Named moves come first, each a turn or a mirror and shown by rows before and after it. Which of them, in which order, take the first row of each pair that follows to the second? Write the first one first, as in the answered first pair.
j_276 (before -> after):
[ -5.5 -13.8   2.6 -19.7  -4.9  10.4   4.7 -19.5  -3.8   9.5 -17.4   2.1
  12.1  14.1 -12.8  -4.6   6.8  -2.9 -18.8   4.5  -1.2 -16.9 -23.8 -30.3
   7.4  13.0]  ->  [-11.7 -13.7  11.7 -14.3  -2.0   9.8   7.8 -21.5   6.1   6.3 -10.4  -1.3
  -5.5  23.1 -16.1  -8.2  -3.7 -10.0 -10.6  10.0  -0.2 -19.0 -27.8 -13.7
   0.5  20.6]
[  0.2  14.3  -7.0  -3.9  16.4  -0.5 -20.1 -17.6   0.7  -3.8 -12.6 -11.1
 -26.9  -0.7   3.9   5.2  -9.0  20.0 -23.5  -0.6  -2.4   1.2   4.6  -5.0
  14.5  -3.2]  ->  [  3.0  11.8  -2.4  -1.5  15.1  -0.7 -17.7 -13.3   6.6  -3.1  -7.6 -14.0
 -32.5   3.7   1.5  -3.5 -11.6  14.3 -15.3   2.6   3.2  -3.7   0.1   6.6
   7.3  -2.6]
[ -6.5  14.9  11.4  -0.1  -9.1 -12.8  24.9  24.1  -2.3  -2.5 -18.6  11.7
  24.0 -16.0   2.8   7.8  16.0 -23.7   9.3  10.5   1.9 -13.2   4.5   4.9
  -2.4  45.5]  ->  [ -3.8  15.4   9.4   0.1  -7.8 -13.8  23.0  22.8  -7.2  -3.0 -18.2  12.0
  19.4 -12.9   2.8  12.2  17.8 -22.7   7.0  11.4   1.6 -14.0   4.0   4.1
  -0.9  43.3]
j_654 (before -> after):
[ 16.0  -5.7 -15.2 -12.2 -19.3  12.1  11.6 -12.2  -0.4  14.1 -17.4  10.9
   6.0   4.6   3.9 -11.0  10.6  26.3 -18.9 -26.7 -14.2  11.7  11.3 -15.7
  27.4  10.6]  ->  [ 27.2 -16.5  -6.5   6.3  -7.0  22.6  -6.0 -11.6 -21.6 -17.0  -7.5 -15.0
   8.1 -20.9   1.7  13.4  -4.2  12.2  -4.2  -3.0 -32.9  14.8  14.5  -8.8
   2.6 -11.5]
[  5.6  -1.7 -22.6  -4.4  23.5  13.3 -10.8 -16.6  -1.8   9.0   4.5 -12.4
  14.6 -27.7  -0.7   3.0  -5.7   7.4 -15.6 -17.5   7.5  -1.1 -12.0 -24.8
  13.1 -39.0]  ->  [ -0.7   0.5 -23.1 -10.6  20.9  14.7  -9.3 -17.8   5.7  16.7   0.7  -4.3
  14.4 -15.7   1.3  -0.6  -1.7  12.3 -21.7 -20.3   9.7  -5.3 -11.9 -26.6
  21.8 -33.4]
[ -2.8  -2.4   3.6   3.9   6.0   1.2 -14.3  -5.1   8.2  -2.1   5.8   0.7
  -5.7  10.8 -10.2 -12.2   3.6  -2.1   1.6   5.6  -2.9   7.4  -0.9  12.5
  -0.7  12.0]  ->  [ -2.1   1.2  -0.6   6.3   3.8  -0.7 -17.4  -5.6   9.0  -4.6   2.8  -0.5
  -3.0   7.8  -9.0 -13.1   3.2  -2.1   4.7   8.3  -1.8   7.3   0.1  14.4
   0.4  11.0]
j_959 (before -> after):
[ -3.6 -14.4  -5.6 -14.6  -6.6   1.0  -2.9  -0.8   1.0  18.7  26.0 -22.7
   6.6 -21.9   1.0  20.0   3.5  -3.1 -32.9  -9.0  18.3  13.3  -6.0 -28.3
  15.0 -31.3]  ->  [  1.9  -5.3  -5.5 -10.8   9.4  -8.6 -19.9 -10.2 -28.1  -2.5  13.5 -19.7
  10.4 -20.8  -2.5  23.9  11.7  18.1 -29.6 -13.2  -3.3  24.0   8.9 -32.1
  15.0 -23.3]
[ -0.3   3.8  -5.4   3.9   9.4   4.4 -10.1  -7.4   4.0  -1.7  -2.2 -11.8
  -1.5  -4.9  -2.0  -6.1  -5.1  -3.1   3.0  -6.9  -0.7  -2.8  -5.7   2.8
   0.8 -11.9]  ->  [ -1.2  -2.2 -10.0   1.6   2.9   5.2  -4.2  -3.9   2.1   5.8   0.7 -11.2
   2.2  -4.9  -0.4  -0.9  -6.5  -8.9  -3.0  -7.2   4.0  -4.4  -6.3   1.1
   2.8 -12.0]
[ -9.1  -3.3   8.6  15.6   5.8  13.8  -4.9   7.2   5.1 -11.3   5.7 -19.8
 -28.5  -8.1  -2.0   1.1  -0.3 -17.4  23.1  20.8  -1.7  -4.7  -5.0  21.7
 -18.3 -14.2]  ->  [-12.5 -11.6   1.0  12.5 -11.6  18.7   8.8  22.3   8.5   1.4  13.6 -17.9
 -10.3 -13.4   1.4  12.3   4.4 -30.8  13.7  20.8   7.3  -3.2  -3.9  14.4
 -14.6 -21.8]
[  6.3   8.0  11.1   1.9 -15.1  -2.2  21.7  11.0  -6.1  -8.7   4.1   8.6
  -0.7  15.1 -10.4   4.2  10.7   5.7  -5.8   8.2  -1.2  10.3  -1.6  10.5
   2.8   4.0]  ->  [  8.2   8.4  13.9   4.1 -12.4  -5.2  11.0   2.8  -4.5 -10.8   2.8   9.2
  -7.0  16.9 -13.5   3.7  11.7  11.2  -4.8   7.6  -2.7  14.3   1.2  13.8
  -1.2   7.8]
Then:
(2 to 3 moves a pair)
[ -4.0 -11.1 -12.6  -1.2  19.0 -11.9   2.7  10.9  10.6  -2.9  14.3 -13.9
  -8.1  -4.9 -23.4  -5.0  -5.2  -7.1  16.1  -3.1  -2.3   2.4  -2.4  27.0
  -8.9 -33.2]  ->  [ -4.8  -5.4 -13.3  -2.3  29.6 -12.7  -7.4   6.1   4.2  -6.9   6.8 -11.0
 -14.0  -5.9 -20.7  -4.2  -3.1   2.8  21.7  -8.6  -7.5   0.2  -0.7  24.9
  -5.3 -35.0] -> j_276 then j_959 then j_276
[  8.5 -18.9  -3.2  17.9   9.9  31.3 -19.9  14.8 -16.5 -38.7  13.8 -39.7
   0.9 -12.1  -2.9  23.7 -20.3 -21.4  15.1  17.8 -13.9  -0.7  -2.5   5.3
 -33.8  -5.8]  ->  [ 13.0 -16.3  -3.2  14.7  25.1  33.7 -34.6   1.1 -10.9 -41.8   3.9 -44.2
 -10.5 -13.4   2.0  13.9 -24.1 -11.4  14.7  17.1 -14.6  -2.2  -5.7   5.2
 -28.8  -5.0] -> j_276 then j_959
[ 14.3  21.2  10.3 -10.7  -9.2 -11.8  31.9  15.4   8.2  31.9  -2.9  13.7
 -16.4  14.6   1.5   7.0   4.1   0.4  21.1  19.5   6.9  -1.5 -27.8  -1.8
  18.4 -10.4]  ->  [ 13.2  25.9  15.9  -7.2   1.1 -14.2  24.0   8.9  -1.1  16.9  -5.6  15.7
 -26.0  20.9  -2.5   2.7   1.5   4.5  32.4  20.5  -5.6   2.9 -29.2   5.5
   8.9   0.3] -> j_276 then j_959 then j_276
[ -6.5  -2.2  -9.0  -0.1 -31.5  -9.5  24.6   7.5 -16.1   1.7  -2.8  15.3
  29.4   8.1   2.2   8.1  30.1  -1.9 -15.2  -0.5  -2.7   4.3  15.1 -10.3
   2.1  21.4]  ->  [-15.3  11.0   3.3   7.9 -11.8 -17.1  13.5  -3.2  13.4  -0.6  -0.8   2.1
 -25.5  33.4  -8.2 -15.9   6.6 -12.6  10.3   6.8   0.7  -5.0  -9.1  30.9
 -10.9  27.1] -> j_959 then j_276 then j_959
[ 11.1 -17.1 -11.4   7.7  -4.5   4.9 -13.9 -18.1 -23.8 -17.6 -11.5   2.3
   9.0  -8.6  12.6  24.4  -0.7  11.2   6.1   8.0 -10.0   1.8  22.1 -15.8
  -0.3 -22.9]  ->  [  2.9 -20.2   2.5  11.9 -20.8  12.4   4.4   3.6  13.8  -3.7   7.9  -3.9
 -13.1   6.1   3.0  18.4 -18.0 -26.7  18.1  19.7   1.9  -8.8   4.5  12.6
 -12.7 -18.6] -> j_276 then j_959
